In the data rows, the value 128 means zero.
Here are some points, each followed by its number:
[143  96 240 158 192 174 112 148  94 144 108 162 185  69 153 140 121 113
 151 136 141  29 253  46 113 197 118 158  94 100 112 119] 0
[ 87 175 131 133 130  86 102  82 117 118  79 148 118 143 159 116 159  84
 112 116 103 156  95 132 128 103  88 130 118 168 189 146] 1
[115 125  94 136 125 118 130 138  78 112 124 153 123 116 136 102  98 115
 120 107 130 130  88 142 190  96 111 132 111 124  99 114] 2
[134 119 126 147  95 116 155 143 133 155 148  92 115 130  86 156 103 128
 159 120 104 136 140 107 120 163 173 125 131  98  96 128] 3
[137 135 178 175 208 143  97 136 110 125 128 122  98 144 183 108 104 116
 142  90 106 136 138  97 162  85 107 124  75 120  97 131] 4
[ 72 133 181 210 161 105 115 147 115  80 162  81 142  90 191  47 108  36
 140 203 195  68 149  67  94 172 126 104  81 155 157  76] 5
[149  70 112 148 134 113 157 155  97 180 170 162 106 155 148 144  36  84
 128 154  92 153 145 166 177 178  96 123 137 176  90 124] 6
[122  83 106  23 164  74 112  98 111 143  41 178 165 140 168 140 124 119
 102  78 123 159 136 198  89  89  75 178 160 167 239 198] 7
[114  99 103 135 132 132 130 104  70  86  95 159 163  90 138  79 101 112
 130  99 142 103  82 150 185 100 113 121 117 140  95 103] 8
[136 143 108 120 105 123 131 137 124 137 123 118 141 124 139 154 123 152
 148 127 121 129 104 144 130 117 134 124 126 127 147 119] 9
[ 87 133 132  73 122  58 176  65 135 178 146 115  94 117 184 160 135 127
 119 183 117 167 109  96  41 159 147 118 130 106 222 136] 10
[138 187 135  83  91 160  47  89 109 132 145 131 180 145 144 160 159 102
  89 123 145 129 109 217 115 103 176 164 137 152  84 126] 11
[188 168 145  89 145 172 140  77 163 191 164  67 158 202 187 102 189 185
 186  65 111 150 165 119  21 142 121  26  81 127 213 143] 12
[144 101 165 158 115  48  35  86  62 183  67 135 144 238 198 112  81  54
 115  67  13 142 204 110  45 192  80  85  83  47 182 166] 13
[165 128 114 100 118 168 100 180 134 125 230  97 106 178 138 165 109 152
 195 190 153 143 205  94 138  72 168 102 135  55  26 145] 14
[136 122 126 145 149 128 138 123 119 131 120 152 135 144 177 134 152 105
  84 118 126 100 116 147 112 143 105 161 134 138 112 136] 15
[128  83 111 141 152 165 103  70 101 104 178  90 130  65 103 109 166 123
 144  63 163  75 140 137 151 126 122 143 131 171  20 121] 16
[145 154 222 191 129 226 122 237  82   0  65  72 150 164  71 156  73 158
  95 122 201  85 128  99 112 153 103 218 146 122   1 128] 17
[ 72  79  89 169 255 104 111 101 224 224 216 203  41  57 229  38 144 100
  71 176 223  35 100 165 181 196 214 156  92 173 221   0] 18
[127 123 127 137 142 137 129 140 128 133 133 134 132 127 133 138 118 128
 119 133 141 113 126 141 132 120 138 139 123 125 112 120] 19
[137 111 132 112 116  75 123  86 135 115 150 111  50 147 152 137 139  82
 121  82  99 186  99 118  91 146  95 127 110 121 173 161] 20
[186 147 105 168  95 169 148 234 163 195 214 163  86 168  59 200 100 188
  47  90 123 174 197 125 244 129 133 118 159  25  66 148] 21
[ 90 124  87 125  94  63 184 157 112 128  74 191 129 170 138  92 179 113
 109  98  81 104  96 114 138  81  77 109 126  75 158 143] 22
[118  77  96 129 149 151 101  68 119 109 171  89 155  88 125  98 161  63
 145  85 153 102 136 133 139 114 122 133 105 197  52 140] 23
[ 90 148 157 207 115  86 141 149 104  90  99  90 154 134 156  49  97  61
 140 199 146  99 142 104 103 197 101 114  90 156 152  65] 24
[ 71 148 138 177 110 100 109 152 186 117  98 148 118 140 141  98 113   8
 144 151 105 111 102 141 101 164 153 137 169 162 126 104] 25
[140 108 156 134 126 132 123  98 176 175 102  28  88 142 147  74 159 116
 176 161 107 105   0  31 116 176 144 126 107 184 142 126] 26
[146  96 165 110 154  98 183 134 127 127 109  68 160 115 143  72 158 200
  78 218 122 141 129  73  92 150 134 205 138 205 116 116] 27
[ 98 128 101  88 147 133 196 161 179  43  97 172 102 131   8 118 144 128
 157 101 182 130 104 111  78  36 136 143 198   9 158 149] 28
[159 145 128 110 106 119 174  91 166 147 109 118 144 121 124 157 177 114
 141  97 125 121 135  51  71 132 112 123 156 126 124 137] 29
[138 103 112 106 222 164 128 104 123 157  54 212 154 128 148 125 144 136
  39 170  85 121 173 184 181 158 144 138 139 255  26 150] 30
[103 133  90  68  51 125 163 157 109 108 105  87 154 155  88 122 123 159
 100 174 167 180 145 130 145  77  96 116 179  73 166 189] 31
[140 170 142 122  98 131 145  97 195 178 104 109 154 153 109 180 161 127
 113  53 106 118 142  66 103 147 109 125 173 127 134 130] 32
[113 121 102  99 151 115 127 114 118 137 118 132 121 128 132 129 154 126
 128 149 108 146 112 104 152  77 104 116 119 133 148 169] 33
[140 118 120 120 141 132 127 141 125 137 111 137 134 145 149 127 107 143
 153 124 112 125 126 122 110 135 125 117 121 134 145 120] 34
[129  70 149 212 188 139  95 157 126  75 126 139  92 255 110  55 138 163
   0  82 132 207 171 167 148 136 127 154  94  38  88 176] 35
[118 149 128   0  76 230 124 129 110  86  65 100 197 123 163 190  86 141
 161 238 184 186 161 115 132  68 152 111 199 134 122 125] 36
[100 135 128 210 103  85 151 128 168  83 131   0 168  89 121  94 120 113
 222 197 136 107  66  39 118 194 233 136   0 171  85 102] 37
[135 128 133 164 137  92 120 139 125 169 148 163 151 135  92 128 129 167
  95 146  85 135 149 130 125 133 167 119 117  83 135 147] 38
[111  77 113 143 121 129 115 151 163 121 100  88  97 165 112 106  97 111
 111 152 123 105  40  53 142 184 143 116 128 208 109 117] 39
[106 198  53 222 143 111 137  67 190  59 178  89 109 140  17 102 119 200
 109 183 194 139 255 195 174 145 182 101 162 120  13  80] 40
[117 178 164 150 113 151  58  74 114 237 189 145 151  83 186  68 150 101
 133 163 124 178 130 134 195 104 191 172 113 214 161 155] 41
New points follow, each followed by the number of its nearest point above by angle.
[134  91  81  93 149  70 151  69  80 130 117  97 115 105  70 182  44 140
 212 141  88 167 137  85  71  62 192 127  82 140 144 142] 3
[151 111 114 160 171 101 146  93 149 155 141 107  72  88 145  97 151 125
 124 144 107 135  49 102 161 141 126 135  93 160 126 106] 26
[ 66 146  87 158 110  92 106 112 112 129 160 113 162  91 110  60 126 155
 144 138 104 104  96 148 177 127 175  98  69 137  84 106] 37
[104 144 111 167 156 119 120 125 142  99 150 130 115 131  95 112 127 154
  97 143 144 121 154 141 141 151 157 119 136 134  99 109] 40
[124 142 117 121 115 123 115 168 136 129 130 121 129 144 140 138 154 172
 129 166 116 120 124  93 116 112 153 120 130  77 134 128] 14
[150 164 145 130 202 161 160 131 137 148 186 138  77 151 115 170 130 200
  88  91 116 155 212 230 164  98 137 122  89 221  90 123] 30
[183 243 131 164 108 162 211 192 156 107  50 162 211  46   6 128  80 150
 115 112 253  44 177 169 198  62  90 231 194 189 114 146] 17
[125 105 152 104 160 142 100 110 132 121 136  99 111 107 146  92 131 120
 144 132 163 139 132 133 143 130 150 156 130 135 155  89] 18
[125 126 112 124 121 123 123 173 146 109 118 125 154 149 133 145 172 178
 167 154 119 107 115 104 107 122 171  87 134  32  92 118] 14
[144  73 106 117 158 110 188 119 112  74  98 122 167 139  99  42  84  64
 132 147 195 145 155 115  78  99 112 149 123  74 137 127] 28
[135 114  89 113 139 127 139 137 117 109 131 111 152 142 107 121 123 149
 137 133 146 123 156 126 122  98 126  95 130 102  97 121] 14
[119 132 126 120 135 103 140  94  99 104 102 131 135 123 146 134 134  91
 124 126 124 127 134 117 117 115 109 126 130 115 104 128] 1
[132 177 129 160  78 131 125 165 118 149 214 156 102  65  68 123 130 143
  73 112 167 140 157 160 116 115 119 138 118 139 166 164] 21
[155 101 158 134 134 107  81  89  87 157 171 114 132 139 191 132 121  69
 153 108  73 139 187  87  82 153 122  96  69  98 140 165] 13
[106 161  73 203 100  14 127 165 136  81  44 151 167  84  76  17 155  62
 203 158 101  93  41 114 109 146 170 153 161  84  85  94] 25
[133 174 164 138 157 202 107 138 132  54 126 147 105 100  88 117 141 183
 103  52 203 144 123 129 134 113  51 122 167 109 232 115] 28
[186 117 116 125 140 140 109 175 108 165 101 143 159 158 143 138  65 172
 159  97 102 117 141 144  71 155 140 122 115 182 203  96] 34
[230 119 126  83  28 255 127  90  75 109 171  98 196  98   0 147 102 153
 165 120 131 138 122  87 139  56 111  88 122  56  62 182] 14
[123 133 108 120 132 104 150 144 138 145 113 126  99 144 187 182 128 114
 120 180 118 153 150 124 120 124 123 137 149 106 134 143] 10
[ 38  96 162 108  97  66 100 124 147 140 194 255  44   4  42 223 152  96
 120  96  52  82   0 151 109 122 138 188 166 157 153 214] 20
[155 142  66 131 110  90 151 122 115 110  85 119 135 179 133 125 104 135
 107 175 146 170 165 166 159  99 122 125 147 118 121 100] 31
[103 106  91 167  97 104  94 210  73  69 110 240 103 121  83 145 102 190
  28  76  90 154 113 166 148 167 140 169 143  97 140 131] 35
[ 86 107 123  96 115 117 123  80  96  76 136 160 129  97 160 142 135  95
 122 156 117 144 111 122 106 122  83 118 122 151 163 170] 1
[ 83 130 120 186 123 228  74 139 138 154 162 115 125 124 128 128 146 130
 118 114 135 104 150  99 217 121 145  45  81 100 121 158] 21
